rotation steps, each row followed by its count of steps
The counts run from 0 to 212.
[ -7   3  -6 -10  -7   7  11  27   6  12   1 -34  22   8   3  29  -5   7
  -8  11   8 -17 -34 -35  41  21  28  14  22 -10  17   7  41   7 -23  -1
   8 -31   2  33  10  -9   9  24  -5   2  12] | 84
[ 22   9  10   8   2   5 -18  -5  -2 -23   0  13  10  23 -10  27  -6 -29
 -15 -13 -29 -13 -24  46  10  -1  17  12  50 -18  27 -18  14  14   4 -12
   1 -18  15 -14  12  29 -17 -27  -4   5  22] | 54
[  9  -5  -2  60 -14  -6 -11  -9   0 -15 -12  17 -28  15  30  -4  -8  19
  -9 -22 -15  10  -7   6  11   3   4   2 -17  14   9   9 -16 -24   9  -4
 -19  37 -28  18  37   7  -6   0   6 -38  -7] | 107
[ 10 -20  -5  50 -26 -14  -4  -9   5 -20  -2  23 -27  23  30  -5  -6  29
  -9 -20 -20   7 -14  21   4  14  11  -1 -24   7 -17   8 -17 -26  18  -1
 -20  38 -12  14  41  10 -11  -7   4 -19  14] | 106
[ 21  -2  16  56 -16  13  20  13   3   8  20   5   6  26  -4  19 -19  23
   8  33   7  -6 -22  -2  -3  12 -37 -18  -3  45  28  -3 -16   5 -10   7
   9  20 -30  13 -16  -3  -2  21 -11 -24  -5] | 114
[ 14  -2   5 -24  20 -11  18 -11 -22  10  14  12   9  17  -3   8 -24  15
  23  30  31  -9  32   8 -24 -13 -50  15   4  -1  31  -9 -12  16   1 -11
  10   6  23 -24 -12 -21 -17 -12   9  10   2] | 44
[  9 -21  15 -39 -38  10  16 -20  -1  -7   9 -36  24 -17 -14  -4  23   4
  -8  11 -15   5 -19 -36  44  33   6   3  -1  -8 -15 -11   1  10 -23  -2
  -3  -4   7  11 -16 -16  31  41 -27   7   3] | 170
[ -5  -8  19  -3  18  -4 -11  -5   6  -3  23 -18  17  11   1   4 -10  -1
   1  -9   0 -51   8  25 -16   4  30  24   7   3  21   0 -32   3  41   3
 -17  15  47 -12  27  -4 -27 -19  38   0  -1] | 48
[ 10   3  -3  -7   3   7  25 -16  -8   0  32 -28  37 -10  -8 -29 -22 -16
  20  13  -3 -43  -5   0  -6  -2 -29  33 -13  16  11   8  -6   1 -30 -23
 -36 -10  -4   5  12  39  -4   9  16 -22  10] | 40
[-19  43   9  -3  16   0   6   7 -22  -4  -2  23  -9  -8   6   4  28 -30
 -32 -21   1  25  -3  25 -10  -2  -8  34  11 -28  10  10  -4 -18 -13 -46
  17   6 -14  20  16  28  13  -9   6   9 -32] | 137
[-60   3  14  22   4 -10   5   5   6   9 -19  25 -10  -1 -12   5  14  16
 -11   5  30  21  -9 -17   2   5  28   5  -3  21  -5  22   1 -10 -20 -42
 -20   0  10  13   5 -39  14  27  17 -20   3] | 7
[ 45 -15 -35  -3 -26 -35   8  18  15 -20  15 -10   1  36  25  15 -23  16
  20   7 -20   0   2 -16  25   5 -27   5  -9  -7  -2 -12  11  -9  22   9
   8   2  -1   2   8  11 -11 -14  -8   4  45] | 184
[ 28   3  27 -26  17  28 -12   4 -12  22  32 -41  17  -2   0  12   7   7
  12  13  -7 -22  -7  16   1  12 -15  10  13 -33  23  -6 -19  11  24  -5
   6  13   5  25  -8  -5 -42 -16   5  21 -33] | 128
[-34   2  13  -8   4 -11 -22 -18  -3  15 -23  -8  -4  -2  29  12   2   7
 -26 -20   4  -2 -16 -10 -13  -6  66 -26   9   5  -5 -23  30  29   9  30
  -8   0  14   4  -4 -29   8  -3  10   8  12] | 161
[-20  -5  30   8  -5  25  -7  -5  -3  -1 -38 -19 -16  16  -7   1  12  22
 -41 -12  18   7 -38   1   3  16  47   0   7 -16 -19  -4  24 -12 -24  -7
 -26 -29  -1  31  11   0   4  24  -1   7  -2] | 164
[-17  14  -4 -25  -2  -4   1  26  14  -2  34  32  13 -30 -22  11  24 -18
 -11  -4  10  -3   7   0 -20 -22 -23  16 -12  20  11  23 -29  -5  -1  11
  39  25   8   5   4  -6  38  27  -3 -24  -9] | 144
[ 10   3 -29 -47  22  26 -18   4  22  12   4   8   8 -14   6  22 -12  -3
  32 -20   8  -8  13 -14 -22 -31  15  -3  35   6  -6 -18  33  28 -19  23
  -1 -17  -9   7  -7  14 -25   3   7 -18  36] | 154
[-12 -10  30  39  18  26  -3  -5  -1  15 -13 -26   2  17 -35 -23 -29   7
  12  22  13 -38   6  15 -27  14  -7   5  -9  19   5   3 -21 -17   1  -3
 -27 -25 -22  -2  -2   2 -34   8  21   6 -32] | 121
[-35 -12   0  13 -14 -15   9   1  12  17  13  -4  16  -5  10  18   4  16
 -27  -2  15  -1 -25 -17  18  20  44  13  -8  17   0  42   0  -5 -12  -2
  -9  14  27  26  17 -48  20  39   2 -11   6] | 5
[ 22   5  11 -14  21   8  18   1 -17  15  21   7   8   8 -11   4 -21  17
  29  33  38 -17  25   6 -22  -7 -51  35   1   3  41  -5 -19   0 -12 -16
   9   8  18  -3 -14  -8 -20  -4  11  -2 -19] | 43
[ -3  16 -12  -8   2   5   2 -23  -3  14  47 -34  17   8 -32 -20  -6   2
  23  35 -15  -4 -30  19 -12  14 -20  -6   5  13   8  -4   4  15 -33   0
 -32  10  -8   1 -35 -19  -3  11  -7   6  40] | 198
[ -2  -1 -18 -20  24  25 -28   6   8  -6 -27  20 -15 -14 -15 -10  -5  -7
  14 -22  23 -10  27 -19 -21 -55   3  13  12   4   8   2  17  28 -12   7
  13 -11 -24  -2  28  12  -7   5   7 -44  24] | 152
[ -5  12  21   6  -3 -22   4  -5  -9  -8   1  -3  19 -19  25  -1  11 -26
 -32 -28 -43 -26 -20  49  -2  11  35   2  -3 -18   4   1 -12 -10  34 -13
  -3   8  22   9  24  20   1 -26   3  18 -28] | 134
[ -4 -37 -11 -14 -29 -35  11 -22   7 -24 -19   8   0  -8   2 -25 -14   2
   5   0 -26   5  36 -22  22  18   2  12 -34   3 -44  -6  -8 -30  20  -6
  -4 -25  18 -31   1 -11  12   5  -2  14  -6] | 176
[-23  35  12 -29   5   0 -13   9   8 -16  29  19  -3  10 -16  30  42 -29
 -27  -2  -1  27 -11  22 -25   3   0 -20  26  -3  -3 -25  -7   9   5   2
  37  15  -1 -10 -34  -1  25   3  -7  12  13] | 59
[-33  -8   2  -9 -19 -48  -5  -3  15  12 -12  -3  20  -5 -17   8  -5  -2
  -5  25  -3  -1  -1 -15  23  15  30 -15 -11  16  11 -20  30 -10   9  11
   1 -25  24 -30 -19 -51  33 -12 -22  21   5] | 89
[ 14 -34  -7   0 -26 -10   7  -1  12 -26 -19 -17  -8  -4  -2 -30   2   3
  13 -18 -22 -15  29 -29  38  18   8  32 -26 -14 -37   9 -15 -28  17 -22
 -13  -5  -5   6  37  19  -3  11   8 -16  -5] | 178
[  3 -45  17  22 -19   5 -36  -4  17  -6 -10 -14 -22  19  -4  -7  13  18
  -9  -3  -4   0  17  -8  26  -2   4  -8 -13  -2 -20   3 -21 -24  60  13
  -2  22 -22 -13  25 -18 -22 -13   2  -5  -2] | 20
[ -7  -4  24  -7   3  -2 -30   7  -2  10 -33  13 -14   6   9  21  12  37
 -14 -12  30   0 -12 -10 -21 -32  35 -33  -4  -9  17 -16  15  46  23  25
  17  11  11   3  10 -44   6  -6  -6 -16  19] | 159
[-28   4   7 -12  -8 -37   2  18  11  15  -9  11  19   0 -18  19  11  16
   6  35  14  12  -3 -23  19   7  17 -26  -7   9  25 -29  27  -2   1  -9
   3 -21  15 -15 -29 -53  30  -7 -18  13  -2] | 88
[ 24   0 -12 -14 -19  -1  14  27  12  -5  31  30  36 -27 -15  23  -1 -21
 -14  -5 -26 -14 -18  24   8  -5 -16  15   6  18  17  17 -19  -6 -19  19
  40   8  11   7   6  16  25  16 -36 -11 -18] | 142
[ -4  29 -28  30  -3  -1  12 -27 -16  -2  11   3 -19  24  50   4 -18 -18
  -7 -14  -8  27   0 -21  -1  10 -16   3  14  29  -8   2  14   0 -33  -8
  -5  18 -46  10  -3  17   6   6  24 -15  24] | 110
[  0   5 -21 -35  23  25 -23   1  14   6 -15  11  -1 -17   0   3 -11  -8
  28 -19  16 -10  25 -22 -18 -49  10   3  25   4   0  -9  30  36 -19  15
   8 -13 -18  -6  14  18 -12  -4  12 -33  35] | 153
[-10  36 -19  -3   6   4 -13 -30  -8  13  40 -35  12  10 -24 -22  -2 -12
  14  24  -7   8 -18   7 -11   8 -28  -4   8  11  17   5  21  22 -37  -4
 -18   9 -20  -4 -30 -10   7  14  -6   2  47] | 197
[-13   2  18  -9  -9  -1 -10  -2  21 -17  15  33  14  -6 -28  15  19 -12
 -18  -3 -28  10 -23  51 -33   6  21 -29   3  13 -23 -20 -18 -13   3  21
   9  -1  11 -17 -30  10  13   4 -27  19  -5] | 61
[-11   8  -6   3   3  -6 -29 -32  -1   4 -15 -16 -29   7  39  -9   7  -6
   2 -23 -14  21  31 -19  15  10   8 -12   9  -8 -26 -19  10 -27  18   3
 -15  10 -54  -5   4   4 -14 -33  22  12  -8] | 23
[-23   2  12  -2   3 -11 -21  -8  -1  14 -27   4  -5  -4  23  21  10  19
 -17 -15  18   0  -7 -15 -18 -23  49 -36  -3  -1   9 -30  17  42  20  24
   4   6  10   5  -6 -34   8  -7   8  -9  16] | 160
[ 13  32  -1   3 -24 -18   9 -19 -26  19  21 -14   7  -1  44   4   6  -3
 -12   6 -11  16  -8 -20   2  -1 -37 -28 -15  10  21 -19   6   5   5  24
  12  41 -41  12 -17  -3  23 -21  -8   5  -7] | 30
[ -1 -42  -2 -23  -8   2 -20 -15  19   8  14  -1  10   9  -3  18  -8  13
  17  19  -9  22  27 -15  24  17  -9 -12  21   8 -30  -7  -5 -15  26  16
  -5  -4 -10 -32 -34 -37 -24  -8   1  31  19] | 17
[  4  10  27 -22  19   0  -9   2 -27  17  16  -7   1  21   9  16  17  10
  -9  16  12   9   1  24 -19   3 -27  10  -1 -41  16   0 -16   7  37 -16
  24  15  19   8 -17 -17 -22 -24   1  46 -25] | 130
[ 13 -13 -12  -5 -15  -1   0  10  16 -22 -23  -8 -19  -3  -5 -25   2   4
  28 -15 -18  -4  35 -34  38  15  -1  25 -16  -7 -15  -3 -16 -31   8 -26
  -9   0 -22  20  43  13 -16  -1  14 -30 -26] | 179
[ 30  -8 -12 -15 -22   9 -27  -5   4  -5  30   0 -20 -15  -4  -6  30  33
  27  -6 -15  28  22 -10  33   8 -16   0  -4 -14   8  -1 -18 -10  16  -6
 -10  53  -9  18  23 -27 -12  -9 -17 -23   3] | 100
[ 44 -27 -14 -26   5  38   9  19   9  -3 -16  15   7 -26  -4   4 -18  20
  11  -3  -2  -6   1   8 -13  -9 -26  11  -7 -10 -26  15  -9  18 -26  28
  26 -20  -2  20  -4  18 -22  34 -38  -8 -18] | 70
